Here are some points, one per row:
[  7  13   8 -20 -11  42  23   1  -4 -29   9   2 -10 -14 -21  21  23 -18  33   6 -12  15 -12  38  22   8 -17  28  10
 -23  -4 -18]
[-12   0  38  -3 -16  16  11 -23  28   3  -5  -7 -14   4  16 -10  20   8  31 -33   2 -15 -29  29 -24 -14  14 -22 -29
  30 -41 -15]
[ -6 -20  34   1 -14  14   6 -29  37 -28  22 -11 -12 -34 -14  -5 -12  11  31  10   9 -12  -3   9 -13 -28 -17  18   8
 -15   9  42]
[ 10  -1  -4 -32  11  45 -15   6  16 -25  26  -4   7   2   6   5 -33 -20  -4  21  35  26 -22  -5  28 -60  13  -2  13
 -17  20  10]
[  7  -2  -1   3  -3  22 -32  46 -17  13  -8 -21 -20  20 -37  39   0 -58  18  34  32  -9  62  42  18  -3  -1  47   0
  -7   2  40]
[ -8 -13  53  -2 -11   4  -1  50  19  12 -17  13 -19 -56  21  37  14 -26 -10 -15 -19   3 -15  12  -1 -26  35  12 -10
   5 -38 -25]
[ 29  37 -11 -24 -32  58  44  -7  23 -16  28  15  -3   1  -2  -5 -40  49 -17  24  -4  -1 -10  29  17 -21  13  17  47
  12   2   7]
[-32 -13  38   5  24  12  25   5   7  24 -20  16 -32   2  29  47  -4  18  42   8 -38   3 -17  -8 -17  29   0 -23  -2
 -16   2 -10]
[ 38  45   5  10  48  29  42  17  18 -43  27  46  -7  17  48  -7  24  28  12  13  30  10  12  34  -2   5  31 -26  64
  67  37  -8]
[-15  15  16 -43 -20  29 -34 -16 -37  -5  40 -12   9  20 -12   3 -17 -26 -29  20   6   6  -6   7  10 -35   6   9 -16
 -12 -22  -5]
[-36  10 -18 -39 -10  -4 -13 -54 -18  -4 -35  13 -15 -12 -21  -2 -35  -6  -6 -24 -32  45 -27  -2  -8  39  23 -15  27
 -10   4 -39]
[ 37  33 -33  28 -51  -4  33 -44   3 -10  -5  15 -27 -34 -23 -22   9   9 -36  17 -53  20  -6  -7  -6  -3  -1 -57 -25
  17 -23  10]
[-13   1 -31  25   7  -9   0  -7   6 -24   4  12  37 -26  -2  -3 -15  29  -4   2  20 -46  -5  -6  -5 -25  14   0  -6
 -21  14 -45]
[ 20 -33  -8  55 -45 -17   4  15  19  12  -3 -23   3  42   8 -37  11   0  38  10 -33  68  35 -35 -13 -21 -38   9 -11
  32   6   0]
[  1  27   7   9   1  -6 -19   5   9 -50  17  27  -9  19 -10 -22  11 -14   2 -20  33  -9 -38 -18  -6  14   2 -48  10
 -14  15 -39]
[-30  20  18  -7 -24  35 -16  20  38  14   2   4 -16  34 -26   6  -7   8 -28  41  15 -11   9  17 -20   3   1  28  10
  18  16  44]
[ 35 -23 -16  35 -13 -22 -12  11   9  11  -9 -14  22  36   5 -34  20  -2  -2  18 -34  -1   7  22  20  19   4 -10 -65
  -5  -1  15]
[-28  25 -32  13  23 -31   7  -3 -31 -40   0  29  -4  -7   8 -20  -6 -58  -3 -45  25 -31 -27 -20  -9 -16 -28 -18 -18
   8  28  17]
[ -9  -8 -33  11  21 -48 -45  34  66  -6  45 -51 -36 -28 -43  46   2  38 -41   8 -16   2  31 -39  35  62  12  30  11
 -14 -51   0]
[-11   3   2 -11   4  10  12  24 -13  29 -51  -1  11  14  -6  -4   1  16  -5  -6 -26 -15 -18  -5 -24   3  50  16  16
  42 -21 -17]
[-12  20   1 -57   5  11  13  -9 -62 -16   4   5  -1  14 -31 -29   8 -25  20  10  13  11  -6  27  -5  11 -44  15 -21
  -3 -16   1]
[-33  -5  15  11  16  -1  -6 -52  -9  29 -14  -1 -20 -13  13  10   3  -9 -19  13   0   4 -21 -51 -28 -31  49  18 -15
  -6  -2 -11]
[  5 -40 -43  26 -19   1 -11 -29 -12   3 -12  13  43  42   9  39  65 -26 -23   9 -12  26 -10 -23 -16 -37 -29  13 -43
  25  -8  15]
[ 17  -5 -15  -2  28  -8  -2 -46 -38  -6   2  11  12  -2  64 -45  -9  16  13 -10  32 -30  36 -41  29  28 -19  20  11
  -6  19 -25]
[ 22  17   0   0  29   9  25   2 -22   5  -2  33  21   4 -21 -10   1   8  18 -28  -7 -46   9 -32  18  -7   4 -19  -9
  21  26 -26]
[-25 -50 -40 -21  29 -43   5 -12  37 -24   9 -40  -7 -16 -37 -15   4 -32 -21  -1   1 -17  38  14  28  -9  14 -26  13
   3  -4  14]
[ -5   0 -38 -43   3 -56  39  14  -3 -14  -4  -3 -56  -8 -18  -2  16 -12  -8 -28 -20 -21  -6 -60  11 -26   1  11   9
 -39 -26  18]
[ 69 -10  17  -2 -29 -15  27  -7  49  20   3  10  24  27 -24  17  26   4 -11   6 -24  24   3 -14 -12   5 -23 -12 -27
  29   1  -6]
[ -9 -28  -5 -25  34 -14  39  46  54 -20   8   9 -13  29   1 -12   3  52  -9   5 -27  16   8  -3  31   2  31   9 -13
 -42  -7 -13]
[ 39 -36  -5  33   6  -8  12  21 -31  11 -11  24  19  39  -7  -6   7 -18 -14   2 -15  30  19  33  46   7 -21 -44 -17
  -8 -34  -6]
[ 25 -12  -7 -33 -39  11 -23 -18  -5   0  -1 -13   0 -10  14   7 -13  -5  25  27  18 -31 -18  21  20 -26  22  46 -13
  -3   7  17]
[-10  13 -23  26  39  -7 -52  17   5  16  25  24   1   1  -3 -13  -8   5  23 -15 -26 -54  25   3  -9   7 -38 -10  -1
   9  19 -23]
[ 43  -5 -14  41 -17 -35  -6  -1  -3   7 -17   8   1  32   7  35   4  23  -6   5  -4  19  -6 -12  31  10 -58   0 -26
   8  11   0]
[ 18  -4   2  -5   2  22  21  12   6 -10  -7   9  34  10 -36  23 -30 -17   2  10   8 -14   8   2 -30 -36 -15  19  15
 -37  -1  26]
[-20  33   0  -6  17  42  27  -1  15   9  -5   6 -47  17  66 -20 -43 -15  38   1  -1  42   0  -4 -52   3  19   4 -27
  12   3   5]
[-12 -18 -15   3   7  -8 -47  61 -54  13  -6 -40   1  13   7  30  13  10  37  33  42 -24  49  -5 -28 -12 -70  47   8
   7  -1  -7]
[  2  19   1  21  -7  -8 -42  22  10  24  27  29  16  24   9  30  11  16  13  -1 -16 -10  19   0  -8  51  38  -8  18
 -21  36  12]
[ 10  26 -18   6   2   2 -52 -25   6  22   4  26  10  13  24  12  19  -3  -8  -6 -15 -20  -2 -37  -9 -20   9 -20  10
 -34  19 -20]
[  3  24   7  26  11  -6 -15   5 -21 -79  12  10   5   1   5 -11  -5 -24  -5  -9   4 -33  44  -9  -2   3  26 -20  20
  27  21 -18]
[ 24 -54 -26   5 -53 -10 -31 -34  15  17 -12 -12 -14   0  17  17  38 -18  19  -6  -3   9  12  20   6 -30 -38   4 -25
   1  29  -4]
[ 36 -35 -10  75   9 -11 -34 -12   0   9 -14  -4   4  -3  -1 -28  32 -13 -28  20 -32  37 -14  21  29  -6  17  35 -14
  -1  -3  36]
[  6   9 -14  21   4   1 -13  29  20 -28 -16  31  28 -37  12 -18   8  46   4 -10   4 -29 -12 -24  -9  -7  -2 -39   7
 -18  11 -22]
[-20  41 -60 -25  61 -23  50 -33  -2  -9   3  14 -14  56  39 -50  31   1  54 -27  52  34  50  31 -11 -21  18  -3 -15
 -31  -4  44]
[ -4 -66 -35 -43 -12  22 -55  -5 -13 -18  -9 -53   4 -24 -57 -13 -18 -57 -35  10 -37 -24 -26 -28 -18  -8 -22  19 -19
 -16  -4  -7]
[ 25 -32 -10  14 -20 -39  20 -23 -17 -11 -15  19   8  19 -42   9  48 -23  13  24  -3  40  13  -1  13   3  23  -4 -37
  68  24   6]
[ 20  40 -10  19 -18  25  22 -19 -18 -37 -13  46 -16   9  22 -34  -9  -4  12 -37  29 -10   9   1  22  20 -13  30   5
 -23  27 -71]
[-16   4  16  11  21 -34 -26   0 -15  47 -10  29 -40  -8  37 -27 -52  30  -7   6  36   2 -14 -31  -8  29   4 -38 -20
 -15 -48  10]
[-21  -4 -10 -20   9  19  -3 -19  -2 -25 -39 -11   1 -25  10 -59 -12  12  21 -68   5  43 -58   7  -7  25  -1 -34 -17
  23 -16 -10]
[ 20 -30  -4  25 -17 -57 -18  -8 -27   3 -11 -27  37 -11  -7 -53   5   3 -36  14 -38   7  48   3   9  18 -18 -70 -17
  26   6  17]
[ 15  17  -4  17   3  -8 -23 -10  18 -38   7   7  57  20  -5  11  13  15  10 -27   9 -27   4 -11 -22  15  -3   3  -8
  22   0   1]
[ 25  20   1 -37 -10 -25   7  -2  14  -9  -8  29  52 -17  -2 -36   0 -35 -27 -54  -3 -18  15   5  -5 -12  12   8 -12
  29  31  -1]
[-51   9  12  -5 -11  10  31 -47 -33  54 -16  -3 -11 -38  -5  -4  -9  -5  19  -5 -31   5 -24  -7 -18  -3   8  15  15
   6  -8  -5]
[-12 -23  15  15 -14  -8 -10 -11   9  -2 -19 -15 -32  12   7  17 -75 -25  17 -21  21  -9 -14 -15 -53 -48  18 -32 -24
  12 -29 -19]
[ 18  27  -1   2   7 -21 -18   9  -8 -28  -6   4  25   8   3 -30  22  27   0 -35  19 -25  -7 -47  -4 -15 -18 -23  -1
  -3  20 -52]
[-15  -6  10   4 -10  21  21   9   7  22  -7 -11   0 -13  11   6  -5  -3 -24  -3   5  27 -19  -2 -14  -6  70   2  -9
  21   1 -12]
[-20  47   3  15   4 -22  15  -8  27   1  17  19  -3 -12   7 -10   0   0 -13 -12 -26 -23 -12  -6   2 -21 -17  -2 -18
 -11  53 -41]
[ 25  18  30 -22  25  14 -16  -2   7  26  49 -23  17 -24 -36  14 -29  24   4  18 -19  20  25   6 -36 -48 -29  40  16
  26  -6  -4]
[ 12 -41  12  18  10  -9  10  -3  -5  68 -14  -5 -27   3 -11  36  -7 -26  40  -8  64  16   1  67 -32  11  16   9  49
   7  -9 -40]
[ -9  11   7 -11 -20  13 -28  11 -19   0   8 -63  -8  25 -20 -22   7  26  57  16  39 -24  19 -28  13 -22   8  13 -25
   0   9  13]
[  9 -35 -54 -13  42  -8  43  13 -11   6  30 -20 -68  -1  -6  18   3 -15 -29 -55   0  -6 -19 -47  -9 -54 -18  17 -16
 -12   4  39]
[  5   1 -18   4  16   4  31   0 -34   8 -18 -44 -29 -11  44   2  -3 -15 -12  -3 -19 -10 -34  -1 -43  -8  19 -33  17
 -24 -29  -5]
[ -7 -14  79   4   7   4  -6  27  -1   9 -18 -22 -48  -3   6 -12  13  13 -17 -47   8   4 -40  -5 -15  12  27   3 -15
  11  -7   0]
[-55  -7   2  -9 -29  -4  -5   1  18  50 -12  13  -4 -37  19  12 -19  70  -9  -2   1   1 -11  22  -9  23  13  -8  18
  54   6   0]
[  2  -3  20 -11   5  17 -21   3  -8 -15  -8  21 -14 -24 -38  13 -14  33   2  35  34  -5  14  20  19  47   2  12 -25
   6   9  12]
[ 14 -19 -11  20 -10 -10  -8 -36  18  -1 -10  -8  16  21   7 -13  23 -40  47   6  -8  55  13  -6  38  49 -14 -52 -19
   1  16  25]
[ -3  25  32  24  19  -1 -26 -24  43  -3   7  15  66 -18  20  11  -6 -17   0   4   7 -42  24   2  30  20 -37  -1  36
   2   0 -17]
[-22  -7  14  18  -6   2   8 -29  -3   3 -32  10 -10 -28  29   7  -8  14 -17 -30 -21  -1 -15  28 -33 -16  49  -3  30
  -5   1  11]
[-38 -16 -18 -24  28 -36  28  25 -13 -14  18   7 -26  20  -6  24  42  33   1  -8 -14 -13  34 -22  60 -12  -2   1   4
 -13 -26  27]
[-45 -19 -10  26  -4 -11 -10  32 -54   0   4  18  -8 -36  18  38 -37   2  38 -17   2  26 -26  46 -18   6  18  -6  27
  29 -36   3]
[ 14  19   0  -5  66  10 -11  22 -25  10 -14 -28 -10  27 -10  30 -37  28  28  25   3  19   0  53  17  27 -33  30 -24
  -3  -1  15]
[-16  39   4 -27 -54  15  -4  24   3 -10 -18 -34 -11  43 -14  -8  -3   6   8  10 -11 -22  -4  25  15 -12  -1   7  13
 -34   3  15]
[ 21 -11 -24   4 -61 -58 -23 -38 -34  -2  -5 -18   9  58   5 -23  18 -19 -12  10  -7  10 -31  24  16  -3 -40 -33 -15
  16 -16   2]
[ -4  -9  24  17 -44  21 -23   8   7  -7 -15  15  26   1 -21  14  -5  16   6  -2  38  17  26  29  13  -5 -15  31   4
 -74 -16  43]
[  8  25  28  20 -23   2   1 -10  30 -18  37  18  31   1   9 -26   7  -5 -32 -51 -22  -7 -13  27   1  36  -5 -14  23
 -10  35 -39]
[ 30  12  37  14  10  35  14  19  12  32   5 -38   5   8 -25  57 -59  -9   4   5  26   3 -23   5  59 -18  -7  28  35
  19  14  66]
[-67 -16  61   9  15 -20  33  -3  11   8 -27 -11 -29  34  26 -37  14  17 -28  20  24  14 -47  -9 -35 -30   6 -11  38
  15  30 -32]
[ -5  -6  -6 -28 -38  24  28  25 -23  36  44 -20  11   4 -18  16  13  -1   6  25  13  -4  29  27  32  11  -3  19  25
  -3  21   6]
[  5  24   6  30  22   1  10   1 -11 -32  13  32  44   1  26  12  12  36  -6 -17   1   1  -2  18   3   4  21  23 -22
 -21  63 -21]
[-12   6  15 -41 -37   0 -19  -5  -3 -22  17   3  15  22  -4   8 -22  22  14  23   9 -13  -8  10  -5 -18  -8  22   7
  -7   8  55]
[  4   8  31   2 -11  20  25  38  18   1  51   0  -1 -17 -37  15 -28  21   6  67   6  30  -2   1   0  13  -4  10  23
 -25  12  11]
[  0  -8  24 -15 -12  18 -37  20  17  13 -42 -27  -7 -50   0  13   6 -25 -42  -9 -43 -20 -27 -22 -25 -22  14 -17  64
  22 -64 -12]
[ -9 -18  12 -11  23   6 -44 -29  13  15  74  15  -9 -15 -14   9  26 -14 -62 -18 -14 -59  22 -31   0  14 -19 -37 -11
  36  19 -28]
These points spread out most along one direction. Take the direction at right angles to it along which they spread out most. Go by this last direction. How many in every 100 of the points above lie lower along it than each point below? Answers are rounded to whole numbers. More than half of the points above lie lower than the first one.
[  6   3  -1 -19  22  -6 -12  33  48   8  57  39  34  -6  25 -20  -4 -24  21 -13 -16 -15   3 -22  15  20  11 -15  27
   1  26  -2] 46
[  9   9 -13 -24  -2 -10  -8  15 -19  -5 -10 -42  -1  22 -10 -12 -55  -8  35  34  18 -22   2 -12 -13 -18   0   3 -18
 -27  12  -8] 51
[ -7 -15  45 -19   1  52  15 -25  28  28  30   9  14 -21 -40  31  -8  39 -28  17 -34   5   9   7  23   0  -7  15  38
 -51 -24  27] 76
[  0 -25 -12 -64  12   5 -39   9 -40 -46  19 -22  11  12 -19 -24  -9 -19  -1  18   9  22 -67  44 -14  26 -43  -6  -5
 -41 -34   5] 44
[-28 -23   3  -9 -22  11   7  22 -11  32 -16 -11 -12 -34  28  -4 -31  51  24  -2   7   9  -7  18  -3  41   6 -12 -19
  48 -22  -6] 80
[-18  -6  19 -18 -11  -9 -12  48  -2  34 -65  -5  -7 -15  42   9   2 -24  28 -11   0  35  15 -19 -21  25  26  20  14
  32   0   9] 78
[ 16 -11 -27  41 -33  -4  24  -5 -38   1   1  11   7 -20   4 -22  25 -32 -31  14 -42  20  12 -21  65  32 -16  43 -42
  43 -55 -10] 10
[ 24  18  -3 -26   2  13  30   8 -25 -13  14 -25   4 -16 -15 -15 -10  34  31   8  41  -9  -9 -13 -26 -38 -16 -14 -18
 -51  -6  43] 65
[-37  12 -14 -12 -14 -14  14 -31 -28  32 -31 -43 -15 -43  39  25 -23 -53 -39   8  20 -17  15  22 -18  42  14 -19 -31
 -10 -45  -7] 74
[ 52 -27   1   6 -21 -17  39 -62 -23 -44 -12  21  11 -13  16  35   6 -30 -28   0 -35   5   8 -33   2 -30 -31  12 -29
   6 -23  15] 15
[ 26  16   2 -10  15  32 -16  26 -28  34 -15 -14  -7 -13 -13  25   7  17  -9  43 -18 -15  25  33 -24  24  -3  16 -16
 -34  31  22] 52
[-19   1  36  -4  28  20  -7 -14  26  -3 -65  12 -10  34  -2  -8  -4  10 -34  -3  -1   8   0   7 -39   8  28 -14  23
  13 -21  -7] 85
[ -9 -14 -41  -3  33 -29  26  11  35  -2   3  -5 -18 -32 -10  -2  54  12   6  16  22  -2  24 -30   3  -2  15  -2  36
 -30 -37  23] 46
[ 14  48   2  19  34   4  10 -29  -2 -19  31  28  24 -51  -8 -18  31 -28 -28   0 -29 -11 -38 -15  22  68  -8   6  45
  -6  17  -3] 46
[ -7  13   8  49  13   2  29   4  15   6  28   8  45  51  13   6   9 -13   7  -6  45 -31  -9 -24   0  20  16   8   0
  12  29 -10] 38
[-21  19 -26  -1  45  -2  42  33  41  16  -8  -4  -9 -11 -14  12  48  10 -35   1  16  64  49  -6  41 -14   1  -1  21
 -27   4 -20] 46
